Turns, then the turns between two rows, first turn first; the first pair answered
F:
[-0.38 -1.45 -0.26 -0.12 -0.98  1.71  0.25  1.59  0.84 -1.60  0.22 -0.59
 -0.97 -2.38  1.81  0.75  1.04  3.27 -0.58 -1.98  2.75 -2.28  1.14  1.68
 -1.88  0.04 -1.33] -> [-0.84 -0.77 -0.35  0.44  1.89  0.41 -0.36  0.73  0.41 -1.17 -0.82  2.52
 -0.59 -3.93  2.12 -0.16  0.25  2.46  1.50 -1.85  0.46 -2.22  1.63  2.00
 -1.13 -0.02  0.27]
[-0.28 -2.06  1.33  0.22  0.51 -0.45  2.03  1.21  0.26  0.08 -1.18  3.94
 -0.83  0.93 -0.26 -1.42 -0.09 -2.95  2.19  0.31 -1.64 -0.79 -0.56 -1.63
 -3.06 -2.29  0.58] -> [-0.20 -1.83  1.61  0.66 -2.44  0.13  2.63  1.79  0.68 -0.29 -0.12 -0.95
 -1.82  2.52 -0.45 -0.77 -0.06 -1.45  0.96 -0.39  2.23  0.01  0.09 -1.45
 -3.38 -2.43 -2.41]
[ 2.01  2.63  0.87 -0.25  5.78 -3.11 -2.31 -2.53 -2.73 -0.29 -3.38  1.30
 -0.24 -5.45 -0.89 -0.57 -0.88  2.98  4.59 -2.55 -0.62  1.43  1.78 -0.03
  4.22  3.09 -2.65] -> [ 5.34 -5.04 -1.92 -2.65 -1.42  3.32 -2.22  1.45 -3.86 -0.51 -1.40  2.60
  3.00  0.01 -1.08  2.23  2.28  2.71 -3.29  0.89 -1.32 -2.13 -3.83 -4.04
  1.53  2.73 -1.45]
L:
[ 3.71  1.43 -3.09  0.07 -0.60 -1.74  0.63  0.27 -2.97 -0.40  2.56 -4.10
  1.78  0.45 -1.24  3.03  2.56  1.45  0.02 -2.02  3.16  0.35 -0.20 -2.79
  1.23  0.37  0.04] -> [ 1.82  3.11 -2.03  0.22  3.83 -4.16  0.22 -1.51 -2.91 -0.40  0.32 -1.63
  1.34 -2.48 -0.35  1.41  0.91  1.74  3.63 -2.29  0.92  1.14  1.76 -1.69
  2.50  1.10  0.87]
[ 0.27  0.66  0.10  0.18  1.02 -1.81 -0.42  0.32 -0.63  0.26 -0.25 -1.64
 -0.14 -1.19  0.76  0.39 -1.45  1.75  0.76  0.64 -0.04 -0.44  0.67 -0.95
  1.16  2.04  0.37] -> [ 1.25  0.39 -0.25  0.35 -1.17 -0.74 -0.21  1.17 -0.88  0.00  0.73 -2.50
 -0.21 -0.06 -0.07  0.70 -0.85  1.44 -0.44  0.37  1.13 -0.85 -0.10 -1.43
  0.57  1.32 -0.11]
[ 2.66 -0.46 -0.48  0.66 -0.84  1.05 -0.32  0.29  0.51 -0.97  0.57  0.35
  0.66 -0.47 -2.23  2.35  1.49 -1.27 -1.89  2.75 -2.32 -0.57 -2.50 -0.94
 -1.13  0.16  0.29] -> [ 1.93  1.43  0.06  1.23  1.65 -0.50 -0.50 -0.71  0.65 -0.77  0.13  1.76
  0.26 -2.03 -2.40  1.52  1.07 -1.75  0.45  1.79 -3.53  0.19 -1.52  0.08
 -0.78 -0.18  1.29]
K:
[-3.07 -1.46  1.78 -1.12  1.95 -0.14  1.18 -0.37  0.32 -0.20 -2.35 -1.35
  0.58 -1.30  2.11 -0.68 -1.23  1.45  0.12  0.26  2.20 -0.53  1.29 -1.27
  2.39  1.59 -0.51] -> [ 0.23 -0.76  0.34 -0.52 -2.62  1.96  1.01  1.21 -0.73  0.86  1.32 -1.51
  0.97  1.66 -0.18  0.48  1.68 -1.23 -2.63 -0.10  3.45 -2.06 -1.01 -1.50
 -0.21 -0.69  0.32]
[ 0.37 -1.41  0.88  0.23  4.25 -1.06 -2.23  0.57 -0.69 -1.34 -1.22  1.53
 -0.92 -1.84  2.24 -3.34  0.42  0.10 -0.99  2.09 -0.85  0.07 -0.26  2.65
  1.24  0.44  2.86] -> [ 2.26 -1.77 -0.39  0.72  0.82  0.74 -2.51  1.71 -1.11 -0.92  0.73  1.54
 -0.33 -0.05  0.97 -2.55  2.18 -1.56 -3.37  2.36 -0.48 -0.85 -2.31  2.39
 -0.09 -0.87  3.36]
[-0.99 -1.32  0.20 -0.38 -1.59  0.94  1.23  0.58  0.75 -0.60  0.28 -2.68
 -0.59  1.62  1.01  0.89  0.20  2.17 -1.69  0.60  1.63 -0.04  0.51 -0.76
 -0.10  0.88 -2.14] -> [ 0.15  1.52  0.22  0.68 -1.42 -0.26  0.78  0.27  0.30  0.05  1.62 -3.22
 -1.85  1.18 -0.04  0.45  0.56  0.61 -0.15 -0.90  2.57  0.43  0.97  0.45
 -0.10 -0.07 -1.53]
N:
[-1.20  1.70  1.36  0.50 -1.81 -1.52  1.74 -0.61  0.94  0.36  0.59 -6.06
 -1.83  0.89 -0.05 -0.37 -0.65  1.52  0.79 -1.22  5.10  1.39  1.93  1.64
  0.80 -1.88 -4.42] -> [ 1.97  1.73 -0.40  0.50 -3.64 -0.66  1.11  0.91 -1.05  0.54  2.87 -5.87
 -1.18  2.23 -1.67  1.36  1.12 -0.08 -0.94 -1.07  5.23  0.42 -0.05  0.40
 -0.06 -1.99 -2.73]
[ 1.10 -2.03 -1.52 -0.94  1.33 -0.03 -2.10 -1.17 -0.91  0.35 -0.63 -0.20
  3.42 -0.58 -0.26 -2.38  0.55  0.83 -0.76  2.77  2.20 -2.51  0.00 -2.05
 -0.96  1.55  2.64] -> [ 0.68 -2.13 -1.33 -1.08  1.56  0.09 -2.10 -1.22 -0.82  0.50 -1.21  0.31
  3.58 -0.71  0.08 -2.88  0.22  0.72 -0.35  2.54  1.55 -2.37 -0.10 -1.61
 -0.94  1.30  2.66]
[ 1.48 -1.94  0.42  0.17  1.48  3.05  0.84 -0.73 -0.13 -0.28  0.05 -3.06
  0.71  2.37 -0.99  1.45  2.62  1.02 -0.49 -0.76  1.31  0.70  0.58 -0.92
 -0.10  2.16  0.66] -> [ 1.66 -2.19  0.05  0.18  0.89  3.67  0.62 -0.55 -0.18  0.02  0.35 -1.22
  1.13  2.67 -1.44  1.19  2.95 -0.32 -0.86 -0.71  0.11 -0.04 -0.19 -0.82
 -0.90  1.10  1.54]
Pairs:
(two turns a pair)
[-2.07 -0.59  1.57  0.14 -4.31  2.46  0.81  0.81  2.88  0.19 -0.98  0.60
 -0.34  1.74  0.45 -0.85 -0.73  0.23 -0.09  1.57  0.77 -1.67  0.72  2.07
 -3.00 -3.02 -2.78] -> [-2.76  2.26  2.28  0.65 -0.53 -0.93  0.52 -0.94  2.35 -0.62 -2.00 -1.43
 -1.25 -0.62  0.71 -0.77 -2.14  1.62  2.86  0.51  1.66  0.30  3.28  2.43
 -0.34 -0.95 -3.42]
F then N
[-1.13 -5.08 -1.14 -2.27  0.77  0.19  0.60  0.40  0.10 -1.57  0.44 -2.00
  0.67 -0.74  1.13  1.47  0.19  2.47  0.11  0.65  0.63  1.08 -2.41 -2.07
  1.92  2.02 -2.44] -> [ 0.40 -2.85 -1.72 -1.59  2.20 -1.45  0.09  0.16 -0.86 -1.64  1.34 -2.77
  0.19 -1.52  0.08  2.11  0.62  1.75  1.51 -0.21  1.07  1.69 -1.81 -2.36
  3.22  2.56 -1.59]
F then N
[ 0.47 -1.93 -1.33  0.11  1.17  0.28 -0.83  0.00 -1.25 -1.31  0.72  0.03
  1.18 -0.69  1.15  1.32  0.02  2.20 -1.12  0.42 -1.86 -1.61 -1.16 -2.05
  1.75  2.92  0.63] -> [ 0.96  0.88 -1.12  0.79  2.47 -1.45 -1.36 -1.14 -1.49 -0.76  1.37  0.46
  0.17 -1.70  0.56  0.87 -0.05  1.11  0.97 -0.79 -1.95 -0.96 -0.12 -0.83
  2.08  2.44  1.29]
K then L
[ 1.57  3.44  1.03  0.66 -2.88 -0.68  1.58  0.72 -1.48  0.92  0.94 -2.92
 -0.39  1.81 -0.39 -1.49  0.26 -1.79  0.22 -2.96  2.18  1.97 -0.11  1.81
 -1.25 -0.60 -1.58] -> [ 1.07 -1.07  0.39 -0.68 -4.36  1.94  2.11  1.97 -1.08  0.28 -0.02 -1.81
  1.28  3.41  0.58 -1.16  0.62 -0.60 -2.71 -0.85  1.21  0.87 -1.76  0.08
 -1.82  0.02 -1.77]
K then K
[ 2.16  1.01 -1.09 -1.07 -0.31 -2.12 -0.23 -0.51 -0.71 -1.98 -0.42 -1.50
 -1.39  0.79 -0.79  1.18  2.09  0.37 -0.29  1.11  0.29  0.47  0.10 -0.38
  1.16  0.35 -1.48] -> [ 1.32  1.38 -0.56 -1.23  1.39 -2.73 -0.71 -1.18 -0.19 -2.10 -1.62 -0.15
 -1.36 -0.37 -0.08  0.29  1.72  0.51  0.81  1.29 -1.00  0.57  0.62  0.08
  1.37  0.59 -0.81]
N then K
[ 1.45 -0.82 -0.65  0.20 -1.21  1.52 -0.17  1.35  0.62 -0.67  1.20 -1.77
 -0.99  0.02 -0.07  1.18 -0.91  1.02 -1.18  0.47  1.22  0.98  0.16 -2.23
 -0.67  0.04 -0.57] -> [-0.22 -0.83 -0.09 -0.06  1.62  0.07 -0.27  0.45  0.71 -0.95 -0.85 -0.58
 -0.90 -1.69  0.77  0.47 -2.52  1.81  0.67  0.87 -0.31  1.53  1.42 -1.86
  0.35  0.82 -0.11]
L then L
[ 0.73 -2.66 -3.86 -0.02 -2.34  4.54 -0.64  1.23 -1.09  1.55  0.52  2.23
  2.34  2.35 -3.06  1.77  2.19  1.63 -2.88  0.84 -3.37 -2.13 -3.55 -1.14
  0.52 -1.17  2.24] -> [-3.65 -2.87 -0.91 -0.28 -1.22  3.29  1.06 -0.33  1.64  0.14 -2.42 -4.20
  0.32  1.17 -0.53  0.95 -1.00  6.67 -1.62  0.58  0.76  0.72  0.54 -0.12
  2.69  0.64 -3.49]
F then K
[-1.40 -1.53  1.34  0.10 -0.17  0.77  0.19 -0.27 -0.18 -1.29  0.17 -1.73
  0.49 -2.39  1.42 -1.02 -1.68  0.19 -0.36  0.38  0.37  1.01  1.33  0.00
  2.52  2.68 -1.84] -> [ 0.42  1.96  1.07  1.47  0.13 -0.29 -0.52 -0.45 -0.91  0.01  2.11  0.06
 -0.19 -2.79 -0.35 -1.84 -0.66 -2.86  1.44 -1.47 -0.56  0.58  1.01  1.46
  1.28  0.72  0.21]
K then L
[-1.17  0.57 -2.42 -1.65  1.38  0.43  2.30  1.17  0.49  2.58 -4.69  5.28
  1.80 -0.54 -0.17  0.54  2.65  0.12 -0.24  2.40 -0.26 -1.91 -2.06 -1.51
  1.10  0.34  1.65] -> [-0.10  1.83 -1.92 -0.95 -3.16  1.22  3.07  2.39  0.76  2.40 -1.95 -0.90
  0.33  2.17 -0.96  1.73  3.24  0.77 -2.23  1.22  5.01 -1.13 -1.78 -1.40
  0.41 -0.29 -1.83]
F then N
[-4.12 -0.12  0.94 -2.63  0.25  0.76  4.43 -0.22 -0.45 -1.15 -3.39 -3.59
 -1.14  0.05  1.40  0.82 -1.62  2.71 -1.81  3.17  1.11  1.04  1.07 -3.20
  2.75  4.50 -2.88] -> [-2.84  3.16 -0.12 -1.97  4.64 -2.40  2.90 -1.47 -2.25 -0.45 -3.10 -0.58
 -1.44 -2.63  0.32  0.56 -1.49  0.84  1.58  2.04 -1.00  1.27  1.85 -2.97
  4.29  5.19  0.46]
N then F
[ 1.43  0.03  0.41 -1.34 -0.66  1.90  0.98  1.04  3.09 -0.44  0.76 -3.23
 -0.85  2.88 -0.91  0.53 -0.70  2.19 -1.34 -0.65  4.53  1.96  1.10 -2.24
 -0.92 -1.28 -1.69] -> [ 0.45 -0.95  0.86 -1.79  0.14  1.81  1.23  0.79  3.31 -0.62 -0.44 -2.92
 -0.63  2.48 -0.38  0.43 -1.46  3.21 -1.48  0.18  4.03  1.91  1.53 -2.46
 -0.41 -0.50 -2.08]
K then K
[-1.10 -0.89  1.04  0.21  2.78 -1.12 -1.15 -0.66 -0.69 -0.83 -2.37  2.09
 -0.24 -2.07  1.02 -0.41 -0.53  0.18  2.60  0.08 -1.32  0.82  0.42 -0.08
  1.39  0.12  0.70] -> [ 1.36 -0.14 -0.19  0.30  1.68 -1.42 -1.63  0.03 -2.44 -1.46 -0.78 -0.98
 -0.29 -1.62  0.34  1.53  0.50  0.66  1.69 -0.09  0.84  1.29  0.48 -1.72
  2.71  1.88  0.36]
N then N
[-2.62 -1.96  1.40 -0.30 -1.11  1.84  1.52  0.37  1.35 -0.08 -1.78 -0.88
 -0.10  1.05  0.89 -1.27 -0.79  0.67 -1.53  0.53  0.43  0.16  0.22  0.78
  0.00 -0.15 -2.61] -> [-2.60  1.64  1.78  0.60  1.25 -0.56  0.78 -0.83  1.28  0.77 -1.49  0.03
 -1.23 -0.86 -0.11 -2.13 -0.89 -0.59  1.40 -1.34 -0.29  0.99  1.56  2.33
  0.11 -0.71 -1.50]
K then L
